Small tables with named rows and columns. After each table, cells are looked up by row and column.

ser =
fields: kelovo, rupakek, sas, pumotek, vidari
dazek: [4.58, 8.06, 2.83, 0.68, 6.01]
bif: [3.63, 7.78, 5.81, 5.59, 4.57]
dap: [3.33, 5.52, 3.50, 4.37, 0.78]
vatimag: [5.49, 1.96, 2.12, 6.68, 2.43]
gud: [4.90, 2.38, 6.37, 2.74, 1.87]
dumitir: [2.86, 1.29, 2.80, 0.74, 6.67]
bibomo: [1.39, 5.06, 1.24, 6.74, 6.43]
nedoriz: [5.79, 3.10, 2.01, 3.02, 8.89]
gib: [6.31, 3.00, 5.10, 4.94, 2.09]
pir: [7.11, 3.23, 1.44, 1.11, 7.20]
finag: [1.61, 7.36, 5.67, 3.52, 4.39]

sas of dazek = 2.83
rupakek of gib = 3.00
kelovo of gud = 4.90
sas of vatimag = 2.12
sas of gib = 5.10
rupakek of gud = 2.38

tokogu =
fields: rog, das, bukotam, senukid, miv, gele, digagis, ruvan, kelar
bipomid: [0.045, 0.011, 0.033, 0.010, 0.014, 0.049, 0.076, 0.067, 0.082]
bapofe: [0.092, 0.350, 0.208, 0.182, 0.333, 0.060, 0.061, -0.148, 0.003]
guribav: [0.226, -0.012, -0.541, -0.242, -0.071, -0.159, 0.029, 0.137, 0.282]
nub: [0.033, 0.083, 0.083, 0.082, 0.080, 0.031, 0.016, -0.006, -0.015]
sifop: [-0.168, -0.254, -0.434, -0.346, -0.308, 0.420, 0.447, 0.174, -0.504]
pup: [-0.390, -0.162, 0.508, 0.387, 0.058, 0.180, 0.076, -0.400, -0.063]
vudulav: [0.087, 0.053, -0.013, 0.066, 0.058, 0.013, 0.091, 0.111, 0.054]
mel: [0.197, 0.047, -0.584, -0.088, -0.013, -0.197, 0.087, 0.054, 0.235]
vav: [-0.029, 0.065, 0.064, 0.056, 0.072, 0.072, -0.110, -0.101, -0.053]
gomi: [0.008, 0.042, 0.062, 0.019, 0.024, 0.068, -0.019, -0.022, 0.026]
botu: [0.075, -0.075, 0.011, -0.099, -0.128, 0.135, 0.205, 0.141, 0.238]
rasigam: [0.013, 0.032, 0.079, 0.063, 0.044, 0.057, 0.015, -0.030, 0.016]
vigiz: [0.039, 0.119, 0.040, 0.157, 0.122, 0.016, -0.007, 0.003, -0.067]

What is the digagis of sifop in tokogu?
0.447
What is the bukotam of bapofe in tokogu?
0.208
What is the bukotam of guribav in tokogu?
-0.541
What is the kelar of rasigam in tokogu?
0.016
What is the bukotam of pup in tokogu?
0.508
What is the gele of nub in tokogu?
0.031
What is the rog of nub in tokogu?
0.033
What is the senukid of bipomid in tokogu?
0.010
What is the kelar of vudulav in tokogu?
0.054
What is the kelar of guribav in tokogu?
0.282
What is the gele of mel in tokogu?
-0.197
What is the kelar of vav in tokogu?
-0.053
What is the das of gomi in tokogu?
0.042

vam =
	zedize	zenan	gofikaz	fefef	dominu	pib	nez	gop
pigite	28.31	11.99	32.78	18.63	7.52	21.09	3.90	9.18
tez	26.71	32.30	25.04	26.92	32.22	28.40	32.86	33.56
fenezif	25.05	25.15	25.10	24.83	24.75	25.39	24.55	25.09
vab	-61.44	71.74	-68.31	-7.02	64.24	38.39	73.65	86.30
leg	22.33	25.91	23.63	21.15	21.19	23.62	21.92	28.04

What is the pib of tez in vam? 28.40
What is the gop of pigite in vam? 9.18
What is the dominu of leg in vam? 21.19
What is the fefef of tez in vam? 26.92
What is the zenan of vab in vam? 71.74
What is the dominu of vab in vam? 64.24
What is the zenan of pigite in vam? 11.99
What is the gofikaz of tez in vam? 25.04
What is the zenan of leg in vam? 25.91
What is the pib of fenezif in vam? 25.39
What is the dominu of pigite in vam? 7.52
What is the pib of leg in vam? 23.62
What is the gofikaz of vab in vam? -68.31
What is the gofikaz of pigite in vam? 32.78
What is the pib of vab in vam? 38.39
Which row has the largest gofikaz? pigite

bagivep.tsv
	madezek	zepel
natok	56	220
zotub	15	91
sitone	69	220
rokad	76	72
sokin	56	183
rilik	69	72
nede	63	202
gudagi	8	91
pugeb	29	72
mit	56	146
reridi	56	72

rilik, zepel => 72
pugeb, zepel => 72
sokin, zepel => 183
sitone, madezek => 69
gudagi, zepel => 91
natok, zepel => 220
zotub, madezek => 15
sitone, zepel => 220
nede, madezek => 63
mit, madezek => 56
reridi, madezek => 56
natok, madezek => 56
sokin, madezek => 56
pugeb, madezek => 29
gudagi, madezek => 8
rokad, zepel => 72
rokad, madezek => 76
rilik, madezek => 69
reridi, zepel => 72
nede, zepel => 202
Row with the largest madezek: rokad

telabo:
cols = mamune, noge, vebef, pesatub, lil, basitu, vad, nagud, zosiko, lim
tul: [178, 128, 116, 76, 217, 137, 136, 136, 168, 130]
tozadon: [61, 69, 154, 163, 157, 142, 143, 173, 113, 150]
bek: [157, 176, 121, 126, 121, 82, 90, 204, 160, 108]
bab: [101, 164, 125, 104, 97, 194, 110, 78, 106, 102]
beguzu: [104, 171, 138, 106, 99, 197, 111, 81, 105, 102]
lirorar: [182, 120, 125, 70, 218, 130, 142, 131, 143, 131]
sir: [104, 106, 120, 123, 77, 170, 195, 175, 142, 174]
nud: [119, 107, 128, 210, 191, 145, 134, 145, 95, 178]
dozoge: [105, 121, 98, 118, 74, 164, 194, 156, 141, 185]
rim: [136, 157, 183, 173, 107, 86, 142, 73, 177, 111]

sir, nagud => 175
tul, basitu => 137
bab, mamune => 101
tozadon, lim => 150
dozoge, mamune => 105
dozoge, lim => 185
sir, lim => 174
tozadon, mamune => 61
beguzu, noge => 171
tul, lil => 217
tozadon, lil => 157
tul, zosiko => 168

novun =
columns: nes, tun, vuzolol, ler
zufaf: [67172, 61597, 55959, 51570]
vunun: [48980, 83411, 77480, 39202]
rizolem: [29449, 89698, 77175, 21176]
bafusa: [75841, 38506, 39221, 72404]
donota: [48706, 76780, 81628, 59662]
rezav: [44029, 53572, 53090, 58325]
beke: [16895, 89137, 81001, 25605]

ler of beke: 25605
nes of rizolem: 29449
ler of zufaf: 51570
tun of donota: 76780
tun of vunun: 83411
tun of zufaf: 61597
ler of vunun: 39202
tun of beke: 89137
Row with the largest ler: bafusa

ruz:
,dig,vopof,lon,nog,rif,tur,kiv,saluba,rus,larit
mib,-9.114,-22.217,-12.279,10.233,0.294,-7.420,-1.806,-12.564,-22.694,-17.983
gegulo,-29.254,21.927,-0.047,-80.885,-36.730,-10.931,-36.705,-15.288,6.656,17.436
sivin,5.565,-12.858,1.981,52.091,18.144,7.982,-6.013,-18.811,-18.800,2.642
pega,5.205,-8.413,-18.702,1.644,-18.841,-21.135,1.472,1.309,2.601,0.039
rov,-7.087,-10.406,-17.747,-3.621,-13.874,-17.591,-6.292,-1.671,-12.433,11.001

sivin, rus: -18.800
pega, kiv: 1.472
pega, rus: 2.601
gegulo, lon: -0.047
sivin, lon: 1.981
pega, nog: 1.644
rov, saluba: -1.671
rov, nog: -3.621
pega, rif: -18.841

dep
|  | guvepa | rizulid | loronu | nol | mivena | nilo |
|---|---|---|---|---|---|---|
| muv | 40 | 37 | 40 | 45 | 40 | 37 |
| kimat | 40 | 40 | 40 | 38 | 40 | 40 |
| sel | 41 | 44 | 37 | 40 | 35 | 40 |
| genub | 33 | 50 | 35 | 21 | 34 | 58 |
| peg | 39 | 39 | 39 | 42 | 39 | 38 |
| vikep | 74 | 31 | 77 | 24 | 79 | 31 |
| sudeg | 40 | 31 | 42 | 70 | 43 | 14 |
| vusaz | 39 | 39 | 39 | 37 | 38 | 41 |

nol of peg = 42
nilo of vusaz = 41
mivena of peg = 39
nol of kimat = 38
guvepa of vikep = 74
mivena of sudeg = 43
loronu of vusaz = 39
loronu of kimat = 40
mivena of vusaz = 38
nol of sel = 40
guvepa of muv = 40
rizulid of vusaz = 39
nol of vusaz = 37
mivena of genub = 34
loronu of sudeg = 42
loronu of peg = 39
guvepa of peg = 39
guvepa of genub = 33
nilo of vikep = 31
Which row has the largest rizulid? genub

zok =
	bemavik	mip	gufuru	num	bug	ver
tugekup	99	97	101	95	99	95
fezoti	56	38	51	85	46	115
ferudus	99	104	67	96	98	88
lador	101	98	99	98	98	99
vog	179	205	24	59	153	53
nevorub	100	98	99	99	97	98
larunum	89	95	92	96	94	101
dabis	90	93	91	96	93	100
lotatus	110	105	108	100	99	95
sarevi	130	112	112	119	109	89

bug of dabis: 93
num of nevorub: 99
bemavik of dabis: 90
bemavik of larunum: 89
gufuru of sarevi: 112
ver of fezoti: 115
mip of ferudus: 104
ver of vog: 53
num of vog: 59
ver of sarevi: 89
ver of dabis: 100

kis:
,dizor,sukol,fubuvi
kugoz,-32,-22,13
nulo,-2,-36,-43
dagu,-16,-32,-10
tironab,-27,-53,53
vogav,-19,-12,-17
rimusi,-18,-23,-23
kagu,-19,-22,-13
vad,-12,-69,6
bigu,-25,7,-30
vegigi,-16,-33,-11
zub,-18,-19,-21
badufig,12,-14,9
per,-17,-15,-10

What is the fubuvi of kagu in kis? -13
What is the dizor of nulo in kis? -2
What is the sukol of kagu in kis? -22
What is the sukol of per in kis? -15
What is the fubuvi of zub in kis? -21
What is the dizor of vegigi in kis? -16
What is the sukol of dagu in kis? -32
What is the sukol of vad in kis? -69
What is the fubuvi of kugoz in kis? 13
What is the fubuvi of tironab in kis? 53
What is the sukol of kugoz in kis? -22

